One vector is turned by the same rotation once a step. Each row is the vector after some number of steps, and that number follows the row.
The counts run from 0 to 113.
[ -7  -2  12  -9 -11 -10  -1  -1  -2 -17   2   7   2   5   9   8   6  -2
  -3   2  13  -1   0  13  14  15  -5  -8 -15 -12   6  19  14   0   6   4
  -4   3 -14  -1   4  20 -10  29   0  10] -> 1
[  9  19  11  -7 -10   1  10  -2   4  -1  -9  13   3  13 -19   4  -7   1
   7  14   1  -9  13   9   0  -2   0   2   6 -23  13   1   7 -12 -11 -22
  11  -4   5   4   0   3   5  19 -14  12] -> 44
[  4  -9  11  -6   5   3   3  -2   7  -7  -1  13  -5   3  -3   5   3  -7
  -8  -4   8  -4  -2  15  26  16  -6  -4  -5  -6   6   1   5 -10   7   5
   2  -9 -13 -13  11  16 -12  31 -19   9] -> 83
[ 19 -10   4  -5   0   8   2  -2   1 -10 -16  21  -3  -3  -7  -6   0  -3
   9  -8  15  -3  13  13  15  10  -5 -11  -5  -4   5  -1   4 -21  16 -21
   1 -11  -5 -12  -7  -4   3  13 -11   3] -> 79
[ -3 -10   1  -3   4  -2   4  -7   2 -11  -6  19   4   3   9   6  -2   2
  -9  -6  -1   5  -3  14  25  15  -2  -8  -2  -2 -11  10  12  -4   6   6
   5 -10 -14 -16   8  18 -10  29 -15  14] -> 85
[  5   8  11  -3  -6   1 -10   2  -6  -4  -1  14 -18  16  -9   8  -2  16
   9   8  17  -2  14  -1  11   1  15  -7 -11 -10  19   1   0  -9   6 -27
  18   3  -3   8  -7  -5   9   2  -6   6] -> 33
[ 10  19  -7  -2 -10  -5  11  -9   8  -6 -11  24  -3  11  -1   2 -13  10
   2   7 -17   3   5   1   9  -3   5 -11   1 -17   2  11  14  -4  -3 -27
  14   1   3  -5  -5   4  10  13 -10   5] -> 41
[-12   7   2  -7 -10  -4  13   0   1 -14   3  14   5   8  17   8   1   3
  -1  -7   3   4  -2   9  13   5  -1 -12 -12  -9  -2  31  12  -1  12   5
  -6   4 -13   0   1  20   1  27   0   8] -> 3
[  0  14   0 -10 -11  -1 -11  -1 -13 -10 -16   6   5   4 -10  -3  14   5
  -4   3  -5  -2   4   7   1  -1   0  13   1 -12   4  -1   9 -12  -8 -23
  11 -28  15  15  -8  -2  -3  14 -17   7] -> 55
[  3   9  11  -6  -8   0 -10   3  -5   0   2  10 -21  15 -12   9   0  14
   4   8  18  -4   6   0  16   6  15  -5 -12 -14  24  -3   1  -7   4 -24
  15   3  -1   8  -2   0   3   9  -8   5] -> 34
[ -3  -6  -3  -2   1   1   6  -8  -1 -12  -8  22   6   7  12   3  -3   4
  -2  -8  -3   8   0  15  19  12   2 -10   0  -2 -18  15  14  -6   6   3
   7 -11 -15 -12   5  17  -6  24 -14  14] -> 86
[-15   5  13 -17  -6 -10 -18  -1   2 -11 -13  14  -2  17  19   3   0   1
 -10  -3  -1  10  -4   3  12 -15   2   8   1 -10  -6  -1   2  -4  -2 -15
   0   2  -9  14 -20   8  -3   0 -25   4] -> 18
[  0   0   5  -7 -12   8   6   8 -12  -6 -11  11  10  15  -1  -2   2   3
  15 -15  16  -6   7  26   8   6   3  -9   7 -10  -3   9   6 -20  -1  -5
  -7 -19  -7   7  -4  13   1  15  -7  17] -> 90
[ -2  -2  -4  -2  -5   6   9  -1  -7  -8 -13  24  11  12   7  -4  -4   7
  11 -15   5   5   6  21   9   7   4 -13   3  -6 -18  16  12 -17   4  -5
   2 -15 -12  -3  -3  11   2  16  -9  16] -> 88
[ -1  -5  14 -10 -12  -8  -7  -2  -3 -17  -4   6   0   8   3   5   6  -5
  -1   2  19  -3   3  15  13  13  -5  -7 -12 -17   7  14  10  -7   3   2
  -4   3 -15   0   2  20 -12  28  -2  12] -> 0
[-10  13  12  -1   4  -2   5   3   3 -13   9   7 -15  10  18   5  -8  12
  -4  21  -1   0  -2   0  27 -11   9  -3   8  -1  13   1  -8   4   1  -4
   6   2  -4   7  -9  12   4   5 -28   9] -> 27
[-20  19  22  -4  -9  -6  12   7   5 -17   9  11   0  13  17  -4  -1   3
   1 -12   3   0 -10   0  18  -6  -3  -1 -15  -4   5  20  -3  -2  17   1
  -4   0 -14   1 -10   7   6  11  -8  -4] -> 107
[  0  11   4   2  13   0  13 -10   3 -11  -2  11  -9   1   7 -18   9 -10
 -13   7 -13   1  -1   1   8 -11  -4   8  -3  -4  -2   4  -5 -19   1  -3
  13 -22   3   7 -10   4   2  15 -32   5] -> 63
[  5   6  10  -2  -5   0 -10   2  -9  -6  -4  18 -14  14  -2   7  -5  19
   9  13  14   3  16  -3  10  -2  15  -8  -7  -8  11   3   0 -10   6 -30
  19   3  -4   7 -10  -7  12  -1  -9   9] -> 32
[ -3   5   4   1   1  -2  -6   0  -5 -15  -1  13 -12   7  19   8 -10  18
  -2  25   1   8   8  -4  22 -10  13  -6  10  -2   1   3  -2   5   2 -16
  13   3  -4   5 -13   6  11  -1 -25  12] -> 29
[-13  14  17  -2   4   2   8   7   5 -12  13   7 -14  12  14   5  -8   9
   0  15   1  -4  -5   1  25  -9  11  -2   3  -2  21   2  -8   3   2  -2
   4   2  -4   7 -10  16   4   4 -25   4] -> 26
[ -2  -2  11  -7 -13  -1  -2  17  -9 -17  -4  -1   7  -1   4   6  12   4
   5  -4  18 -10   2  15  21  13  -7  -2   3  -1  11  13   9  -4   1   3
 -15 -20  -4   5   0  15  -4  24  -5  17] -> 93
[  1   9  -1  -5  -2  -4   3   9   4  -4  -6  16  -4   5  19   0  16   4
  -6 -19   7   6   2  -3  17 -10  -6  -5  -2   1  -9  24   6 -16   4  -7
 -11 -10 -16  12 -12   8  10  15 -10  16] -> 98
[-12  15  15  -2  -8  -2   7   6   2 -13  -3   9  -2  15  24  -3  -9   5
  -5  -2   5   1  -6   9  19 -18   2   4  15 -10  -1   6 -15  -4  11  -5
  -9  -2 -12   6 -14   6  11   6 -25   2] -> 110
[-17  16  30  -7  -5   1   2   9   2 -22   4  10  -1  13   3   1  -7   6
  17   3   5  -5   3   3  13  -2   6  -4 -17   0  22   4   4  -2   6 -14
   6   2  -5   5 -18  10   3  -4  -9  -4] -> 23
[-11   4  29 -10 -19 -17 -12   6  -6 -26  -5   6   3   8   9  -4   7  -2
   1  -3  14  -3   0   3  12   2 -12   4 -18  -8   5  15   4  -1   9  -4
  -2   1 -14   1 -12   4  -5  13   0   2] -> 104
[-19  13  27  -6 -15 -10   5   7   3 -23   6   9   2  10  14  -2   2   3
   3 -12   5  -2  -7   3  18  -1  -7  -1 -21  -2   6  22   1   1  16  -1
  -2   0 -14  -1  -9   8   3  12  -4  -5] -> 106
[ -7   3   7   2   3   8  13  -1 -13  -9   8   6 -10   4  -2  -9   7   1
  -2  -4   9  -4   0  11  18  11   9  -1 -15   0  13   5 -12 -11  25  -2
  12 -23   6  -2   4  -2  -1  20 -18  -7] -> 71
[  5  20 -10  -4 -11  -6   8  -9  10 -10  -8  24  -6   8   5   4 -10  13
  -3  11 -18   5   1  -2  16   0   6 -11   0 -14   3  11  14   3  -3 -24
  16   3   3  -8  -2   5   4  14 -10   3] -> 40
[  7  -7 -14   0  -1   2   2  -6  -8 -17 -11  14  -9  -4  15  -5   0   3
 -12   1  -3   5   0  15  26   6   2  -6  11  -2  -3   0  -5  -4  19 -13
   3 -21   7 -10  -4  -2  -1  17 -27  -1] -> 75
[-11   3  19 -16 -13  -4  -8  18  -7 -20  -7   4  11  -1   8  19   6   8
   2   3  17  -4  11  -2   9   0 -13   4  -6   0  12  16   9  -1  12 -13
 -14   2  -4   8 -10   4   6  14  -6   8] -> 11
[ -2  19  10  -2   8   1  13   1   6 -17   3  10  -2  -9  -2 -10  15  -2
  -4   0 -13  -3  -3  -8  14   3  -8   6 -23   6  15  13  10 -11   5 -10
  10 -24   9   2  -8   3   2  14 -16  -3] -> 60
[-18  16  28  -6   0   3   9   9   5 -16  10   8  -6  14   3   1  -6   5
  13   4   5  -7  -1   2  18  -3   9  -2 -13  -1  25   3  -2  -3   5  -9
   7   1  -5   6 -14  13   3  -1 -15  -3] -> 24
[ -8   1  27 -11 -21 -18 -19   5  -7 -23 -12   4   2  10   7  -6  11  -6
  -1  -4  16  -2   3   6  11   0 -12   5 -12 -11   0   9   3  -5   1  -7
  -4  -4 -14   4 -12   4  -6  13  -3   7] -> 103
[ -8  -1  13   2   4   6   9   0 -15 -13   7   7  -7   2  -6 -10   5   2
   4  -1  11  -3   6  10  12  13   6  -1 -21   2  12   8 -10 -14  24  -5
  17 -24   5  -2   1  -7   0  20 -14  -8] -> 70
[ -8  22  -6  -2   2   5  10   1  -4   3  -2  16   6   4  -3  13   6  18
 -10  -1 -14   7   2  -6   3  -2   8   8  -5  -2  -5  16  11 -10   1 -14
  19 -18   5   9   6   1  10  19 -18  13] -> 51
[ -2   6   0  -2  -5  -3   4  13   1 -14  -2   9   2  -5  18   7  16  10
  -5 -10   6   1  -1  -3  24   2  -9  -6  -4   9   0  27  11  -4   8   2
 -14 -14 -12   4  -5  12   7  21  -6  18] -> 96
[-20  20  17  -2  -8  -3  15   6   5 -14   7  10  -3  15  22  -5  -4   4
  -1 -13   1  -2 -11   4  20 -11   1   0  -4  -4   3  18  -9  -2  16   1
  -7  -1 -14   4 -11   9   7   9 -16  -3] -> 108
[ 13  -9  13  -7   4   7   3   0   7  -5  -7  14  -7   2 -13  -1   2  -8
   2  -9  17  -8   6  14  20  15  -6  -6  -9  -8  14  -4   4 -20  10  -7
   1 -11 -10 -10   4   6  -6  23 -15   4] -> 81
[-16   8  28 -13 -10  -6 -13   5  -2 -27  -8  14   6  13   7  -1  -7   4
  13   4   2   1   5   5   9  -4   2  -1 -14  -4   6   2   8  -1   3 -20
   6   2  -7   5 -23   7   0  -6  -9  -2] -> 21
[  1  13   0  -6 -11  -8  -4  -4   6  -6   3  10 -19  10  -2  12   2  12
 -13  12  -4   0  -8   0  27   8  12  -4  -7 -16  21   1   9  10   2 -13
  13   1   3  -2   6   9  -7  20 -13   2] -> 37
[ 10  20  -1  -4 -11  -1  15  -7   7  -2 -11  23   0  13  -8   1 -12   7
   7   9 -11  -1   8   3   5  -4   3  -9   5 -19   4   7  10 -10  -7 -29
  13   0   3  -1  -7   3  11  13 -12   7] -> 42
